128 stands for zero in the data rows.
Here is a table of points, one per row:
[133, 28, 151, 160, 126, 114, 111, 104, 128, 83, 146, 209, 113, 129, 73, 118, 105, 153, 150, 168, 175, 137, 157, 177, 124, 120, 147, 172, 212, 113, 107, 132]
[52, 134, 110, 115, 138, 136, 115, 172, 147, 83, 138, 166, 137, 84, 86, 155, 165, 83, 143, 132, 127, 109, 130, 114, 104, 85, 68, 94, 176, 129, 56, 126]
[125, 131, 141, 108, 102, 137, 118, 127, 99, 144, 154, 130, 208, 126, 129, 28, 180, 97, 198, 149, 108, 141, 153, 98, 136, 142, 93, 126, 102, 144, 119, 97]
[128, 150, 141, 90, 115, 44, 109, 115, 90, 152, 152, 100, 103, 134, 116, 141, 147, 96, 112, 135, 183, 100, 173, 125, 132, 147, 119, 53, 128, 144, 153, 100]
[141, 74, 118, 65, 180, 149, 90, 136, 151, 98, 91, 99, 186, 122, 126, 140, 133, 171, 78, 98, 160, 80, 141, 34, 103, 158, 155, 134, 116, 107, 149, 140]
[114, 106, 152, 127, 126, 125, 105, 161, 117, 188, 71, 144, 161, 69, 156, 148, 131, 102, 122, 158, 68, 94, 110, 138, 147, 117, 159, 86, 136, 93, 117, 107]
[180, 45, 107, 133, 154, 74, 130, 97, 137, 159, 160, 102, 117, 93, 84, 106, 122, 137, 121, 178, 67, 100, 100, 124, 88, 98, 122, 97, 93, 172, 89, 118]
[175, 111, 101, 111, 92, 134, 133, 155, 139, 77, 155, 108, 122, 123, 134, 168, 146, 134, 181, 140, 151, 118, 98, 135, 164, 106, 130, 141, 154, 102, 209, 127]
[118, 114, 98, 141, 116, 130, 177, 158, 137, 110, 170, 133, 168, 190, 141, 198, 83, 140, 150, 127, 94, 125, 130, 93, 113, 167, 150, 167, 143, 170, 166, 105]
[124, 119, 132, 91, 94, 155, 108, 138, 118, 108, 171, 173, 135, 68, 140, 132, 83, 125, 81, 92, 160, 118, 100, 162, 152, 136, 108, 118, 85, 152, 183, 115]
[77, 135, 62, 130, 130, 97, 83, 94, 94, 130, 145, 125, 86, 92, 137, 102, 126, 172, 132, 155, 123, 144, 83, 78, 134, 88, 179, 169, 147, 91, 149, 152]
[122, 168, 132, 129, 107, 101, 103, 166, 166, 175, 112, 104, 73, 78, 176, 141, 38, 202, 88, 106, 115, 229, 171, 122, 33, 195, 89, 98, 179, 128, 139, 91]
[88, 164, 141, 149, 135, 148, 125, 95, 143, 78, 176, 131, 119, 133, 149, 91, 105, 169, 149, 166, 174, 108, 91, 156, 136, 128, 173, 130, 85, 90, 139, 89]
[85, 166, 129, 110, 119, 156, 90, 110, 115, 125, 120, 120, 171, 150, 48, 139, 91, 128, 98, 181, 122, 191, 159, 150, 128, 122, 76, 63, 89, 58, 115, 169]
[170, 135, 139, 122, 146, 145, 104, 168, 159, 174, 110, 115, 118, 140, 148, 142, 146, 110, 175, 105, 121, 165, 120, 164, 132, 78, 181, 123, 104, 161, 78, 179]
[119, 114, 159, 116, 117, 67, 145, 136, 149, 156, 148, 121, 155, 136, 94, 120, 157, 115, 156, 99, 67, 112, 154, 126, 211, 139, 124, 138, 106, 119, 132, 126]
[117, 238, 132, 134, 115, 145, 67, 170, 149, 136, 134, 111, 136, 103, 61, 129, 133, 122, 134, 194, 100, 90, 115, 123, 94, 187, 142, 95, 181, 176, 94, 147]
[148, 117, 135, 194, 132, 188, 183, 82, 203, 114, 110, 131, 114, 102, 147, 90, 69, 145, 123, 89, 132, 79, 168, 123, 130, 148, 170, 129, 146, 71, 114, 117]
[161, 155, 92, 153, 186, 84, 110, 163, 81, 115, 117, 138, 156, 118, 169, 100, 159, 94, 131, 98, 123, 157, 78, 157, 123, 121, 97, 128, 148, 118, 118, 133]
[202, 209, 139, 83, 198, 109, 173, 135, 128, 192, 102, 162, 127, 147, 138, 124, 137, 109, 91, 117, 95, 134, 130, 125, 135, 91, 143, 158, 96, 128, 104, 105]
[105, 98, 131, 144, 109, 132, 116, 151, 120, 139, 94, 143, 146, 166, 70, 160, 122, 129, 142, 143, 144, 181, 134, 128, 172, 68, 142, 82, 82, 151, 55, 70]
[125, 155, 155, 107, 160, 134, 160, 158, 110, 225, 116, 157, 149, 105, 108, 139, 180, 153, 133, 130, 169, 104, 123, 181, 142, 152, 109, 152, 116, 131, 126, 155]
[103, 92, 130, 101, 137, 145, 114, 142, 105, 93, 78, 105, 93, 128, 115, 108, 133, 115, 74, 109, 122, 138, 126, 193, 119, 162, 125, 160, 147, 142, 221, 117]
[101, 132, 100, 158, 161, 128, 76, 132, 199, 236, 98, 105, 117, 156, 128, 149, 157, 49, 135, 120, 155, 113, 135, 97, 136, 60, 103, 173, 148, 145, 122, 105]
[127, 120, 140, 119, 107, 154, 197, 133, 97, 117, 120, 177, 79, 119, 125, 121, 118, 115, 181, 125, 160, 135, 90, 62, 97, 88, 151, 82, 170, 126, 196, 121]
[191, 137, 162, 117, 104, 112, 126, 141, 92, 136, 132, 48, 188, 177, 164, 102, 143, 120, 124, 91, 141, 101, 87, 176, 105, 87, 107, 162, 118, 84, 80, 136]
[117, 95, 96, 156, 167, 104, 113, 148, 171, 75, 163, 126, 104, 132, 181, 147, 108, 175, 112, 131, 126, 136, 103, 117, 135, 150, 123, 164, 105, 104, 124, 111]
[114, 98, 114, 151, 93, 124, 175, 92, 144, 140, 145, 172, 134, 130, 170, 174, 108, 125, 94, 182, 110, 144, 71, 142, 112, 184, 110, 143, 115, 110, 148, 141]
[141, 145, 143, 117, 88, 130, 76, 84, 124, 112, 156, 145, 91, 140, 145, 139, 87, 117, 141, 83, 113, 87, 148, 127, 97, 88, 178, 118, 115, 109, 134, 150]
[69, 114, 154, 123, 99, 105, 179, 114, 107, 118, 119, 89, 103, 119, 120, 129, 51, 106, 138, 123, 112, 98, 92, 128, 131, 94, 147, 197, 116, 148, 153, 114]
[136, 109, 137, 115, 125, 145, 83, 120, 150, 98, 118, 169, 134, 145, 144, 154, 95, 96, 131, 136, 66, 148, 157, 132, 141, 149, 193, 139, 135, 94, 166, 186]
[92, 170, 60, 176, 144, 108, 137, 140, 94, 116, 81, 142, 123, 173, 140, 96, 122, 132, 106, 102, 104, 65, 168, 153, 167, 107, 90, 68, 146, 98, 123, 120]
[125, 174, 77, 144, 64, 107, 129, 115, 171, 116, 144, 147, 146, 126, 74, 104, 180, 84, 68, 152, 127, 95, 151, 123, 108, 143, 118, 83, 143, 132, 116, 158]
[163, 110, 78, 102, 157, 98, 160, 130, 162, 144, 55, 154, 141, 127, 120, 104, 121, 107, 178, 122, 141, 138, 170, 193, 91, 125, 99, 139, 93, 127, 133, 108]
[157, 205, 150, 120, 74, 120, 145, 176, 122, 134, 158, 134, 85, 92, 205, 103, 76, 241, 96, 216, 141, 200, 250, 83, 79, 133, 78, 157, 98, 217, 175, 208]
[139, 117, 116, 80, 141, 170, 80, 85, 124, 143, 149, 139, 140, 154, 155, 142, 101, 132, 153, 122, 130, 177, 117, 133, 228, 123, 131, 125, 193, 124, 178, 145]
[194, 107, 115, 165, 89, 123, 121, 140, 98, 92, 79, 108, 92, 97, 120, 145, 84, 158, 121, 124, 172, 129, 122, 90, 183, 147, 114, 169, 147, 113, 103, 108]
[117, 94, 103, 132, 119, 128, 155, 172, 121, 140, 90, 128, 107, 122, 106, 82, 193, 111, 123, 101, 177, 131, 113, 140, 137, 164, 187, 124, 86, 124, 110, 151]
[137, 117, 185, 123, 128, 135, 152, 148, 178, 90, 118, 79, 40, 165, 144, 117, 134, 171, 130, 173, 103, 156, 126, 114, 129, 156, 103, 67, 116, 115, 140, 157]
[157, 162, 164, 136, 167, 151, 106, 88, 120, 113, 105, 149, 114, 159, 137, 113, 169, 69, 145, 156, 111, 109, 86, 146, 85, 151, 149, 121, 100, 175, 104, 86]
[99, 95, 133, 125, 102, 170, 117, 103, 97, 112, 101, 152, 144, 175, 156, 139, 143, 161, 69, 148, 125, 123, 121, 105, 127, 100, 124, 138, 152, 139, 118, 53]
[109, 125, 158, 104, 117, 127, 135, 53, 77, 112, 120, 140, 113, 129, 126, 201, 162, 182, 194, 89, 129, 70, 118, 112, 126, 151, 102, 149, 115, 98, 112, 155]
[115, 169, 159, 65, 153, 113, 176, 118, 138, 110, 168, 87, 134, 132, 134, 100, 166, 87, 113, 105, 134, 169, 124, 102, 164, 168, 140, 166, 155, 101, 70, 131]
[119, 116, 113, 93, 142, 185, 132, 99, 144, 108, 145, 121, 130, 138, 113, 110, 96, 182, 109, 86, 121, 100, 119, 149, 155, 144, 108, 121, 176, 200, 113, 140]
[121, 94, 105, 152, 165, 179, 149, 153, 41, 165, 204, 70, 104, 162, 122, 141, 128, 56, 142, 117, 149, 107, 168, 115, 108, 143, 138, 149, 96, 127, 86, 102]
[121, 141, 152, 210, 133, 101, 104, 129, 108, 136, 112, 137, 161, 116, 106, 109, 131, 101, 119, 62, 151, 158, 85, 92, 112, 149, 80, 94, 63, 179, 118, 183]
[127, 138, 112, 149, 134, 106, 181, 98, 147, 133, 127, 83, 192, 121, 146, 136, 178, 95, 144, 106, 147, 168, 151, 175, 133, 86, 149, 128, 126, 158, 113, 150]
[144, 100, 188, 201, 138, 176, 167, 101, 133, 95, 169, 116, 132, 100, 117, 171, 205, 169, 114, 103, 99, 135, 127, 115, 106, 98, 120, 156, 147, 108, 177, 110]
Along one direction, these points spread out more than along any other. Take the direction at right angles to it along which they spread out most. Go by this last direction. Where along it does each point below lie, from 0 to 99? The average is 50, and the first point in the table lies past the average. One standard deviation of the points above along it is 16.
[125, 174, 77, 144, 64, 107, 129, 115, 171, 116, 144, 147, 146, 126, 74, 104, 180, 84, 68, 152, 127, 95, 151, 123, 108, 143, 118, 83, 143, 132, 116, 158] 31
[105, 98, 131, 144, 109, 132, 116, 151, 120, 139, 94, 143, 146, 166, 70, 160, 122, 129, 142, 143, 144, 181, 134, 128, 172, 68, 142, 82, 82, 151, 55, 70] 46
[99, 95, 133, 125, 102, 170, 117, 103, 97, 112, 101, 152, 144, 175, 156, 139, 143, 161, 69, 148, 125, 123, 121, 105, 127, 100, 124, 138, 152, 139, 118, 53] 64
[194, 107, 115, 165, 89, 123, 121, 140, 98, 92, 79, 108, 92, 97, 120, 145, 84, 158, 121, 124, 172, 129, 122, 90, 183, 147, 114, 169, 147, 113, 103, 108] 62
[85, 166, 129, 110, 119, 156, 90, 110, 115, 125, 120, 120, 171, 150, 48, 139, 91, 128, 98, 181, 122, 191, 159, 150, 128, 122, 76, 63, 89, 58, 115, 169] 29
[101, 132, 100, 158, 161, 128, 76, 132, 199, 236, 98, 105, 117, 156, 128, 149, 157, 49, 135, 120, 155, 113, 135, 97, 136, 60, 103, 173, 148, 145, 122, 105] 43
[69, 114, 154, 123, 99, 105, 179, 114, 107, 118, 119, 89, 103, 119, 120, 129, 51, 106, 138, 123, 112, 98, 92, 128, 131, 94, 147, 197, 116, 148, 153, 114] 68
[125, 155, 155, 107, 160, 134, 160, 158, 110, 225, 116, 157, 149, 105, 108, 139, 180, 153, 133, 130, 169, 104, 123, 181, 142, 152, 109, 152, 116, 131, 126, 155] 37
[124, 119, 132, 91, 94, 155, 108, 138, 118, 108, 171, 173, 135, 68, 140, 132, 83, 125, 81, 92, 160, 118, 100, 162, 152, 136, 108, 118, 85, 152, 183, 115] 56
[139, 117, 116, 80, 141, 170, 80, 85, 124, 143, 149, 139, 140, 154, 155, 142, 101, 132, 153, 122, 130, 177, 117, 133, 228, 123, 131, 125, 193, 124, 178, 145] 66
[175, 111, 101, 111, 92, 134, 133, 155, 139, 77, 155, 108, 122, 123, 134, 168, 146, 134, 181, 140, 151, 118, 98, 135, 164, 106, 130, 141, 154, 102, 209, 127] 73
[137, 117, 185, 123, 128, 135, 152, 148, 178, 90, 118, 79, 40, 165, 144, 117, 134, 171, 130, 173, 103, 156, 126, 114, 129, 156, 103, 67, 116, 115, 140, 157] 42
